One turn sends every row of this set to another row. A few are shown first. Where does it send the rows asked after them?
Q_109: [7.8,-7.5,-14.2,-5.6,14.2,11.6,-11.4,6.5,-17.3,-16.9,-3.8,-6.2,4.5,13.3,-21.2,-8.9,7.8,12.1,-5.5,-9.1,3.1]
Q_197: [6.8,-4.6,-19.3,7.4,10.9,13.0,0.1,-9.7,2.0,-20.4,-15.5,-7.4,1.1,27.9,4.8,-16.2,-5.8,7.6,4.4,-4.1,-5.4]
Q_68: [-0.1,13.6,-6.7,4.9,6.8,15.8,-4.8,-4.8,-3.1,8.2,-16.5,-9.9,12.7,15.3,-21.6,11.0,6.8,13.2,13.4,-10.8,-26.0]
Q_770: [17.0,12.0,-2.6,-19.4,-13.6,2.7,9.6,4.0,-1.6,9.7,-2.1,-20.2,21.0,4.9,3.6,-7.5,8.2,11.7,19.9,4.3,-16.7]
Q_593: [-9.3,-12.1,-1.8,-26.2,5.6,-8.0,3.5,-0.2,-0.2,7.7,-3.8,13.8,3.6,0.3,13.4,2.3,9.1,-18.3,14.9,-7.7,5.5]
Q_916: [28.8,-4.4,-16.7,-1.8,-9.0,6.4,2.3,6.1,-8.9,16.5,-0.5,0.0,13.7,6.1,1.8,20.6,-2.3,-9.1,-9.6,-16.6,-11.9]
Q_503: [6.5,-1.3,-7.4,16.8,-21.7,-8.0,3.1,1.8,10.0,-3.5,16.3,-6.6,-3.4,-18.6,-3.9,7.7,-4.1,-19.6,15.5,-19.4,0.9]
Q_367: [3.8,4.0,-3.7,14.8,6.4,25.3,-3.6,4.3,8.0,-0.1,-4.2,-3.2,10.5,8.2,-3.3,4.2,20.8,22.8,14.0,-27.1,-18.1]
Q_954: [25.9,-10.0,4.9,3.0,1.8,15.8,1.7,-10.8,-0.3,2.2,2.5,10.5,14.0,14.2,7.8,-9.5,-14.2,-8.2,8.9,-15.7,9.5]
Q_444: [16.1,-9.7,-5.6,22.0,-2.3,19.9,5.9,-0.7,-15.8,-6.9,-6.3,0.7,7.3,-4.3,18.3,-4.6,-13.6,2.6,1.0,-6.4,-23.1]
Q_290: [10.3,-6.8,-12.9,-7.1,1.0,10.1,2.6,-7.5,-6.8,-0.6,-2.6,-16.7,6.4,-5.3,-8.7,-3.1,-0.6,41.0,5.9,-9.0,4.9]
Q_547: [2.4,-6.1,-18.8,9.4,-16.4,-2.2,12.2,10.0,32.4,-13.1,4.2,-3.5,5.3,-0.9,13.3,-9.2,16.1,-11.8,-4.3,1.2,-5.7]
Q_968: [-7.8,-2.4,7.1,-11.1,-12.1,-11.3,-0.5,-13.3,6.5,-13.6,2.0,15.4,-1.9,-21.3,10.2,-7.2,3.7,-2.6,8.9,0.6,-10.7]
Q_827: [-13.0,-27.2,-4.8,-1.8,-1.0,1.9,11.0,9.8,7.9,0.0,20.7,-1.1,-1.4,12.1,-8.3,-18.6,6.7,-5.3,-10.8,9.7,7.0]
Q_890: [7.4,-7.9,-16.1,-15.7,-18.8,10.1,4.0,1.5,9.5,9.5,-0.4,-2.1,4.6,17.0,-7.6,4.9,8.0,29.6,-15.5,-5.4,-10.7]
Q_353: [-11.1,-4.8,-1.3,25.7,-12.7,-5.6,-14.0,5.4,-10.8,-0.3,7.4,4.7,-17.1,-0.7,-5.1,-13.9,0.0,-8.8,13.4,-15.5,3.6]
Q_66: [-23.4,-4.1,-0.4,9.2,-10.6,2.8,0.4,9.6,8.2,-6.1,-6.7,3.7,-5.5,-16.1,-15.7,11.0,8.5,6.2,21.3,8.1,13.3]
Q_759: [15.9,8.6,7.1,-6.5,2.9,10.2,-11.5,22.4,3.6,-11.1,6.5,-8.3,10.0,13.7,9.9,-19.5,10.8,0.7,9.9,-4.5,-17.0]
Q_332: [-16.8,-7.8,0.6,28.6,-4.5,-12.8,-4.2,-0.9,-7.3,0.5,15.6,-10.7,-5.7,-13.6,3.9,4.0,12.0,-5.5,7.2,-6.6,-17.4]
Q_307: [-12.1,-17.3,6.8,11.3,5.4,11.0,22.7,14.5,-8.3,15.4,9.1,5.4,10.3,-4.8,-0.8,6.4,-6.3,-17.9,11.4,10.1,-2.7]
Q_408: [-8.7,-6.2,-12.0,8.3,11.3,-0.8,8.4,4.5,-2.2,13.0,7.5,-12.8,2.8,-8.9,4.6,29.6,17.0,-15.0,12.9,6.3,-0.3]
Q_774: [3.7,-11.9,-20.4,-0.5,18.2,14.4,3.2,8.9,-1.5,-9.2,-18.3,-5.9,10.4,21.9,-22.8,-0.9,13.0,-8.2,6.9,-6.7,-18.0]
Q_793: [-1.4,-11.1,-21.5,-4.0,-11.7,-4.3,10.2,-14.0,20.6,-5.9,7.9,-24.4,-9.8,-3.9,-4.7,-8.2,-7.3,-3.1,10.1,8.8,11.3]
Q_725: [10.5,-9.3,-5.3,8.1,-3.2,3.9,2.5,-4.3,22.5,5.1,-0.5,-12.2,3.7,-6.2,-4.5,1.2,-0.2,37.8,3.7,-15.7,-20.1]
Q_527: [-22.1,-8.6,2.0,15.0,-1.7,-15.3,-1.1,6.5,1.8,5.8,-3.4,4.5,2.5,2.3,-15.4,0.8,8.9,1.5,21.9,-11.1,21.4]
Q_585: [14.6,-9.6,-3.1,-14.7,-32.2,28.5,2.7,-2.6,-8.2,1.5,-1.9,6.4,3.2,-5.2,-8.2,-0.4,-9.8,-1.8,2.3,-4.8,-12.5]
Q_327: [-1.8,-1.1,-7.6,5.1,-5.9,12.5,15.6,-0.4,-0.1,18.0,1.8,5.8,4.0,-9.3,-4.1,22.4,10.6,0.5,14.9,17.3,20.0]
Q_601: [-14.4,-9.6,-9.1,-3.1,-4.0,-10.8,12.6,8.4,16.2,20.3,-6.7,-10.1,5.7,14.3,6.0,-8.8,-13.2,-10.7,1.1,14.1,-13.9]

Q_593 moves to Q_770
Q_408 moves to Q_290
Q_547 moves to Q_954
And these:
Q_68 moves to Q_66
Q_827 moves to Q_916
Q_353 moves to Q_774
Q_890 moves to Q_503

